Each path below is one point turned by a fixed rotation once a step. After each direction that follows a path, write how fast that rotation turns it, in deg/step (0 if it stays still).
Each turn is a multiple of 5 degrees from 10 to 175, or 0.
Each row of a path follows its step; steps can be skipped.

step 3: -19 -3 -21 -8 25 27 2 9 -13 -16 -12 -16 -9 1 -25 6 48 11 53 32 -9 8 -5 13 -1 0 2 35 12 28 7 16 3 -6 14 -6 -3 11 -7 41 -12 -37 -1 16 -33 -3 -33 5 7 37 -17 -3 -8 -31 16 3 34 -4 -12 19 -9 13 3 -9
step 11: -6 20 18 -9 -36 23 0 17 12 31 11 42 -44 -13 -1 -29 3 -30 15 22 6 -4 9 -24 -9 6 8 13 11 23 -3 -9 13 34 -16 -2 -4 -30 -28 18 -34 -3 -12 5 28 18 -20 -26 -6 21 6 -14 -31 9 8 -20 22 9 6 -4 14 16 6 36
step 16: -24 15 -37 29 -21 -3 -19 -17 9 -15 8 -32 5 -1 -16 -9 17 -5 -16 33 5 -21 30 38 8 25 -16 -5 -25 -36 -25 2 -18 -7 3 -20 -7 -31 -18 6 4 -15 11 -42 -14 -15 2 4 -12 6 -3 -3 -6 12 15 -11 39 5 -17 28 -23 14 -28 -19
step 26: 5 -2 1 10 -64 5 -16 -15 18 10 -2 -1 -14 28 -3 0 -16 18 -36 7 19 -6 -6 -16 -30 4 -34 -10 -25 -17 -14 13 23 -7 -13 37 -20 -2 -14 14 6 19 -55 15 -31 -1 -1 10 31 9 1 17 -10 2 -12 23 -20 -3 10 -20 2 -3 -19 -28
step 27: -3 1 -22 -6 29 9 -7 1 -15 20 -9 -19 -13 -12 14 -43 -18 -17 -1 -10 -18 14 -11 -6 -23 -2 -25 -13 15 9 -25 29 -33 40 2 -11 23 -16 -3 -25 -8 8 3 -31 44 56 -21 4 -21 21 11 1 9 5 -5 -5 -10 5 4 -6 -17 -17 -42 -5
step 29: -15 -5 19 -3 -30 5 1 -21 9 14 -10 2 -50 36 8 4 0 -1 -1 3 7 -1 12 -5 18 2 -21 34 0 -18 -8 0 5 -9 28 6 -29 -28 -26 36 17 -6 -21 22 -13 2 -32 -13 33 7 -42 24 -19 14 -3 2 23 38 6 -15 -7 33 -22 9
step 30: 19 27 -10 2 13 8 -27 -17 -22 11 0 -11 -13 -3 -2 -24 4 -22 13 -17 -27 -3 -1 -35 -11 12 -17 -20 10 -22 -4 -22 -1 35 0 4 7 -10 -6 -3 1 10 -24 -63 9 44 -15 2 15 6 10 -52 15 -8 -11 5 -18 -29 -2 24 4 31 21 11
Speeds:
0 4 7 -3 -1 -6 -2 -2 9 8 5 7 0 0 -2 0 -1 -2 -5 -3 4 -4 3 -2 -6 -12 5 1 -5 -4 -3 -6 14 0 4 -3 -1 -2 -11 2 -5 -5 1 6 0 5 0 -5 1 -7 3 7 -2 -8 4 2 -1 2 3 3 -12 2 -3 -5
120
-9 -5 -4 -2 -1 0 1 -3 -1 -3 2 -5 -9 -6 -1 4 6 -4 -2 -4 -1 3 -1 2 2 2 -2 -11 0 -6 4 1 9 4 8 -1 -6 -11 7 -13 7 -5 3 -1 -4 6 4 -1 -6 -6 7 -9 2 -3 -1 -5 1 -2 1 -2 -6 -5 -1 4
125
3 -4 -1 3 0 -4 13 -5 -3 4 -8 3 -2 -2 -5 2 1 -1 -2 -1 -4 -2 -4 -5 -8 5 -7 2 6 9 -2 7 -4 1 3 -7 3 -7 -7 2 7 -3 5 4 6 0 0 -5 0 -14 -7 4 -4 -2 -6 9 5 0 -5 -1 1 -4 -1 4
155
5 -1 5 -2 -1 -9 -2 5 -11 -2 -2 10 -5 0 1 13 1 0 3 5 -2 5 -6 0 -1 1 -5 -6 5 -12 -3 2 -4 1 2 3 4 7 1 -1 3 -1 -1 3 -2 7 2 -8 3 8 8 3 3 -1 -2 6 4 8 -2 9 0 4 -5 -1
10
8 8 -8 4 1 2 -4 3 0 0 -9 6 -3 0 4 2 3 7 -8 6 -3 -2 -6 5 2 -4 1 -4 0 -2 -4 -14 1 6 -5 -2 -13 -7 0 3 4 -2 -8 -2 2 1 2 1 2 2 -3 0 -8 -1 -3 6 -3 3 5 -7 -1 -2 4 9
100
3 -1 0 -1 10 6 -3 4 5 6 -6 -4 1 -5 -7 12 13 -4 1 -4 0 2 -8 -4 0 0 10 6 3 -8 1 3 -2 5 -3 -1 6 -5 -1 4 -7 -3 6 -8 -3 -1 4 -1 1 1 -1 7 2 4 5 2 -7 -6 3 0 3 -8 -5 1
115
